[[112 135 132 135 134 141]
 [138 151 133 119 153 123]
 [119 131 130 132 130 135]
 [ 99 147 137 140 145 153]
 [137 141 130 121 142 122]
 [126 128 128 129 128 130]]
:
[[138 151 133 119 153 123]
 [137 141 130 121 142 122]
 [126 128 128 129 128 130]
 [119 131 130 132 130 135]
 [112 135 132 135 134 141]
 [ 99 147 137 140 145 153]]

[[132 130 127 129 126 126 140 126 116 126 116 139 138 126 157]
 [139 143 127 144 127 127 133 127 119 127 121 117 118 127 122]]
:
[[139 143 127 144 127 127 133 127 119 127 121 117 118 127 122]
 [132 130 127 129 126 126 140 126 116 126 116 139 138 126 157]]

[[125 114 129]
 [131 123  99]]
:
[[131 123  99]
 [125 114 129]]

[[120 142 128 129 156 116 143 135 134 146 129]
 [114 134 120 134 146 117 138 136 132 134 134]
 [124 138 130 130 154 113 135 131 132 141 134]
 [116 129 119 135 143 115 132 133 130 128 138]]
:
[[124 138 130 130 154 113 135 131 132 141 134]
 [120 142 128 129 156 116 143 135 134 146 129]
 [116 129 119 135 143 115 132 133 130 128 138]
 [114 134 120 134 146 117 138 136 132 134 134]]

[[126 122 128 131 126 131 121 131 119 121 125 132 123]
 [139 125 139 112 141 111 138 118 145 141 122 135 126]
 [130 123 130 126 131 127 124 128 125 125 124 132 123]
 [110 121 116 126 105 126 124 157 123 123 120 133 115]]
:
[[139 125 139 112 141 111 138 118 145 141 122 135 126]
 [130 123 130 126 131 127 124 128 125 125 124 132 123]
 [126 122 128 131 126 131 121 131 119 121 125 132 123]
 [110 121 116 126 105 126 124 157 123 123 120 133 115]]

[[132 117 151]
 [102 127 138]
 [140 127 142]
 [101 135 107]
 [137 114 148]
 [104 139 111]
 [109 134 115]
 [138 108 158]
 [100 145 115]
 [106 140 116]
 [108 122 134]]
:
[[140 127 142]
 [138 108 158]
 [137 114 148]
 [132 117 151]
 [109 134 115]
 [108 122 134]
 [106 140 116]
 [104 139 111]
 [102 127 138]
 [101 135 107]
 [100 145 115]]

[[119 115 127 134 134 121 123 126 122 140 154]
 [118 118 128 133 137 118 124 127 123 139 155]
 [124 114 113 109 133 124 111 136 132 117 136]
 [107 109 135 110 127 138 122 127 130 108 145]]
:
[[124 114 113 109 133 124 111 136 132 117 136]
 [119 115 127 134 134 121 123 126 122 140 154]
 [118 118 128 133 137 118 124 127 123 139 155]
 [107 109 135 110 127 138 122 127 130 108 145]]
